One turn moves each row of this set onto another row. After a few examples, where does it send each row asked below?
Soz: [-21 -41 -28  -6  -6  12   8 -12 -19  26  -4 -24   7  -2  -6   0   3  -6
 -40]
gaka: [ 14  -6   8 -18 -23 -31  24  37 -11   2 -59 -51   0  19 -28  10  -9  10
 -37]
bisus: [-10  -5  10  24 -54 -12  26   3  18   1 -34 -22  10  44 -19 -11   3  -1
 -47]
mosod: [ 31 -11   0  11  -5 -26  47  12 -15  21 -13 -44   0  39 -39   8 -10  12
 -17]
sove: [-16 -15  -2   7   6 -39  42  24   1  -3   6 -46  -4  25 -48  -6 -21  16
  -1]
vol: [  9 -20  30 -33 -26  13  21 -16  12 -13  -6  -3  -8 -26 -47  -2  -7  -6
   3]
Losos: [-22  -7   6 -23 -15 -41  20  45   1 -17 -45 -52  -1  10 -35   0 -18  12
 -25]
pinel: [ 23   5   1 -10   5 -20  54   9 -12  19 -25 -38  12  51 -38  -3 -12  -1
 -22]
Tolid: [ 18 -17  31 -34 -27  16  24 -18  10  -8 -12  -2  -6 -21 -45   0  -5  -8
  -1]
laf: [-13 -13   9  33 -57 -18  21   5  19  -1 -26 -26   4  36 -21  -8   2   6
 -42]
Vemoz: [-28 -30 -27 -21   1  17  12 -13 -17  24 -11 -20  16   7  -6  -8   1 -16
 -43]
Talo: [ 10  -5 -12 -24 -20  28  40  -9 -15 -10 -19  26   7   4 -29  26   0  -6
 -16]
pino: [  6 -17  31 -37 -24  14  23 -17  13 -14  -8  -2  -6 -23 -46  -5  -9  -9
   2]
rul: [-11  -1 -13 -35 -12  26  40  -6  -7 -20 -15  28  11   4 -32  17  -6 -11
 -12]
sape: [  2   2   8 -30 -16 -29  27  38  -8  -3 -62 -48   6  23 -28   3 -13   3
 -36]
lovat: [-40  -8   8  21 -48 -21  22  11  28 -14 -22 -25   8  35 -25 -19  -6   1
 -36]
nam: [-24   1  -1 -13  15 -32  47  22   3  -5  -5 -41   8  37 -48 -15 -24   3
  -4]
Zoz: [ -4  11   0 -21  14 -22  54  15  -3   6 -21 -37  16  50 -43 -13 -20  -5
 -15]
sep: [ 14 -14  31 -39 -25  17  25 -19  10  -9 -13  -2  -4 -20 -44  -3  -7 -11
  -1]
fideb: [  9 -14  31 -39 -23  16  24 -18  13 -12 -11  -1  -3 -20 -46  -4  -8 -11
   1]
musu: [ 11 -20  -1  19  -4 -35  41  19  -9  11   1 -48  -8  26 -44   6 -14  20
  -6]
gupi: [-38 -32 -28 -21   3  13  10 -11 -14  19  -6 -21  14   4  -8 -11  -2 -13
 -39]
gid: [-28 -15   9  31 -54 -22  19  10  25  -9 -20 -27   3  30 -25 -13  -2   6
 -37]
Kovov: [-36   1  10  12 -45 -15  26   8  27 -11 -30 -21  14  43 -24 -22  -5  -5
 -41]
gidu: [  8 -15   7  -9 -26 -37  19  41  -9  -3 -49 -54  -7   9 -30  12 -10  17
 -31]
keni: [-18 -35 -27 -13  -3  16  11 -14 -19  28 -10 -22  12   4  -5  -3   4 -11
 -44]
fab: [-32 -43 -29  -7  -3   9   6  -9 -15  21   1 -25   6  -5  -9  -3   1  -5
 -36]
fopi: [-23 -20 -15 -14 -17  12  30   3  -3 -28   6  19  -4 -16 -38  23  -8   6
   1]
viv: [-10 -15   6 -11 -21 -41  17  45  -4 -12 -42 -55  -9   5 -34   8 -15  18
 -24]
lizi: [-21   2  10  13 -48 -11  28   4  22  -3 -37 -20  15  48 -20 -18  -1  -7
 -46]
kar: [-28  -7 -14 -30 -11  18  36   0  -2 -29  -3  25   5  -5 -37  15 -10  -5
  -4]
sodop: [-17   1   8 -33 -12 -34  25  41  -2 -12 -55 -49   5  19 -32  -2 -18   4
 -30]
dom: [-40 -37 -28 -14   1   9   8  -9 -12  17   0 -23  10  -3  -9  -8  -2  -9
 -35]
Dimas: [ -1 -25 -14  -3 -26  15  29  -1 -10 -18   4  19  -8 -16 -34  32  -2  10
  -4]
dobe: [ 16 -18 -13  -9 -26  23  34  -7 -16  -8  -9  21  -2  -6 -29  34   2   4
 -12]
mifut: [ 15 -20  30 -32 -27  14  22 -18  10  -9  -9  -3  -8 -25 -46   0  -6  -7
   1]

gupi moves to Vemoz
musu moves to sove
lovat moves to Kovov
Where do these go?
Tolid moves to mifut
Dimas moves to fopi
gaka moves to gidu

One turn moves each row of this set onto another row. After a few examples, where does it send each row asked below?
zusom: [-34  -9  20 -37 -17  -3  41  -9  14 -26  -5  14  -6 -20 -17   9  19  17
  17   0]
Puve: [-12  -2 -29  25  -7 -16 -27  -5 -12   7  22  -3 -37 -41  -1   8   1 -25
  -3  -2]
rulek: [-24   5 -13  18 -14 -12  15  -4 -19   7  40  10 -40 -27  25   3  -7 -14
 -14 -12]
reniz: [ 10  -6  -4  14  -4   9 -40  -1 -23 -23  40  -8 -10 -41  -9   2  -2 -13
  25  -7]
fano: [-18   6 -14  20 -11 -12   4  -5 -22  12  34   9 -42 -30  19 -13 -18 -10
 -11 -12]
Mesis: [ 25  23  17  -7  -4 -17  14   3 -10  11 -36 -37  14  -6 -13   9   3  -8
   3  -5]
Gumap: [-12   5   3   6  -9   7   6   3 -28 -12  60   8 -23 -29  20 -18 -17  -7
   7 -26]
tumu: [ 18 -19  45 -32  -9  -5  21  14  -1   6   3 -32   9 -10 -26  19   5   9
  10  11]
pemu: [ -3   6  12   7 -10  14   6   1 -32 -25  59   6 -10 -23  21  -6 -11  -1
  16 -21]
kib: [-38 -15  20 -49 -11  -8  40  -3  12 -11   2   6  -2 -29 -13  14  14  11
  24   2]
Lifod: [-31  26 -13 -32   7 -17  24  11   5   2 -39   0   6 -20   0   1  10  -7
  27 -12]
givad: [ 20  15  17 -10  -1 -18   7  17 -10  17 -29 -38  14   8 -13  14   0  -4
  10   5]
vid: [ -6  -2 -24  30 -10 -15 -27 -13 -16   6   9   0 -38 -39  -1   4  -5 -15
  -2   8]
bini: [ 10 -22  40 -36 -17  -6  21  10   1   6   9 -37   4 -12 -27  29   1   3
  13   7]
Mave: [-25  30  -7 -22  10 -19  20  10  -2   1 -40   2  15  -7   3  -3  13   2
  27  -5]
niti: [ 15 -20  45 -26 -23   1  22   2   3 -12   9 -29   1  -5 -33  24   5   9
   6   5]
gemop: [  7 -26  43 -31 -15  -9  18   1   0   3   8 -28   7  -7 -28  24   7  12
  14  18]
bufa: [-28  -8  27 -40 -11  -6  35 -18   9 -25  -5   8   7 -33 -17   7  25  15
  21   1]
gugi: [ 26  20  12  -6  -7 -10   3  16  -5   2 -35 -39   9   3 -22  14  -1  -9
   7  -7]
dis: [ 15 -20  46 -25 -19  -7  19 -10   1  -3   1 -31   7 -18 -32  23  10   6
   4  12]
Mufe: [ 16  20   8 -18   1 -16   7  23  -4  19 -31 -41  10  -4 -13  16  -4 -14
  16  -6]
feg: [  8   3   4  17  -1   8 -39  13 -25 -21  39  -7 -18 -40  -7  -3  -4 -18
  23 -19]
gasu: [-37 -11  19 -44  -5 -10  31  -6   9 -16  -3  12   6 -21 -13   7  21  17
  31   9]
Fid: [  2  -6  -2   9  -4   9 -32   4 -23 -16  52  -5 -19 -42  -5 -10 -11 -14
  19 -15]
kime: [-27 -17  30 -45  -7  -7  40  -1  11  -8  -2   9   1 -26 -15   7  19  21
  20   9]
lalun: [-20  36  -2 -22   4 -16  28  -5   0  -9 -42   2  15 -20   1  -6  16   0
  21 -13]
kono: [ 21  20  11 -15   8 -14   6  23  -5  17 -38 -32  15  -5 -13   5   3  -7
  16   0]
gelum: [-24  31 -13 -18   2 -15  22   4   5 -12 -48   4   2 -12  -5  -2  13  -2
  18 -12]
Kilit: [-26   3   0  22 -16 -14  13  -3 -21   4  30  15 -49 -32  19  -6 -11  -5
 -12  -9]
pode: [ -4  -5 -19  23  -7 -10 -32  -4 -17   8  26  -4 -38 -43  -7  -6 -11 -18
   0  -2]
tir: [-20   8  -8  23 -17 -10  21 -10 -25   5  30  14 -37 -23  29  -4 -14  -3
 -11  -6]
zup: [ -9   4   7   5  -9  10   7   8 -27 -16  66   3 -15 -25  20  -1  -7 -12
   8 -27]
Kobev: [-27  21  -7 -29  10 -16  27   8   6   1 -42   8   6 -21  -3  -5  17   4
  24  -2]
zik: [-13   0 -18  28  -6 -16 -31  -1 -16   2  11   3 -43 -47  -4  -2  -2 -18
   2  -3]
Fub: [  3  -3  -9  11  -2   7 -35   7 -21 -17  48 -11 -12 -40  -5   5   1 -25
  19 -17]
dod: [ -5   6  22   9 -12   9   6  12 -31 -18  57   4 -23 -27  18  -7 -13  -5
   8 -25]

Fub moves to Puve
bini moves to Mufe
Where do these go?
reniz moves to vid
kono moves to Kobev
dod moves to feg
lalun moves to bufa
niti moves to gugi
gemop moves to givad
pode moves to fano

One turn moves each row of this set onto another row. After a few examples, where does it send each row asked below?
sas: [  4  10   4  21 -12 -26  15  11  15  12 -15   6]
bazis: [  5 -22 -28  25   3  10   7   9   6   2  26 -14]
foton: [ -2  26 -17 -18   4  23  29  -5 -18  29 -30   3]
mir: [  3   0 -15 -31  -4  42  31 -20 -23  32 -13   7]
vimiz: [ -2 -20 -21   6   5  35  -5  10 -32  19 -21 -10]
tor: [ -2 -46 -23 -16   0  24  10   8 -29 -18   0 -10]
Sofom: [  8 -25  25   5  20  12 -18 -13 -11  11  18   7]
paru: [ -4  13 -22   5  10  18   7  12 -25  21 -35  -9]
Menak: [  3  11  19 -29  29   5  16 -35  -3   3  10  11]
mik: [ 22 -26  -5 -46 -17   7  25 -37  -1 -14  -8  11]
Gug: [ 22  11   4 -13 -30 -18  18 -23   0  13 -34  10]
vatek: [  6  -3  25  10  24  -9 -21  -8 -11   4  -8   4]
Dolen: [ 20  12 -10  19  -9 -22  13  16  15  12 -10  10]
bezi: [ 27  11   3 -22 -24 -18  28 -18   9   9 -25  21]
rofed: [ 10 -35  -5 -44 -23  23  27 -17 -28  -2 -11  10]
Fosod: [ -3 -51 -12 -11   2  17  13 -15   1 -20  22 -10]
Medif: [  4  22 -12   5  -9  -9  33  26  -8  20 -14  12]
Lim: [ 15   6   2 -32 -29   3  41  -7 -14  22 -20  24]
vigi: [  3 -30   3 -43 -15   8  30 -41   2 -13  -4   5]
tizez: [ 11 -24 -26  23   8  -1   2  18   8 -11  16  -8]
lituk: [ 17   7  -8  29 -18 -15   7  11   8  23  -6   4]
Rad: [  2  19  22 -11  30 -13   0 -21  -5   0 -13   6]
zes: [  3 -36 -29 -20   4  22  17 -24  -4 -21  19 -16]
Kal: [  8 -16  20 -18  23  20   5 -30  -5  10  29  12]
zemi: [ 13 -16  -9 -43 -17   4  24 -45  -6 -14 -18  -2]
Mab: [  8   8  13 -23 -24 -20  32 -25  10   7 -25  15]
munom: [  3 -27 -17 -16  -3  50   9  -9 -31  26  -7  -1]
zesab: [ -5 -11 -28  15   9   4  13  35 -16  -5  -1  -9]
Nikep: [ -4 -26 -12  29   4  -4   3  17  10  -5  14 -10]
Tigor: [ 12 -48 -23 -18   3  17   9 -15  -2 -26  17  -7]

sas moves to vigi
Gug moves to zes
Where do these go?
Sofom moves to Rad
bezi moves to Tigor
vimiz moves to foton
tor moves to Medif

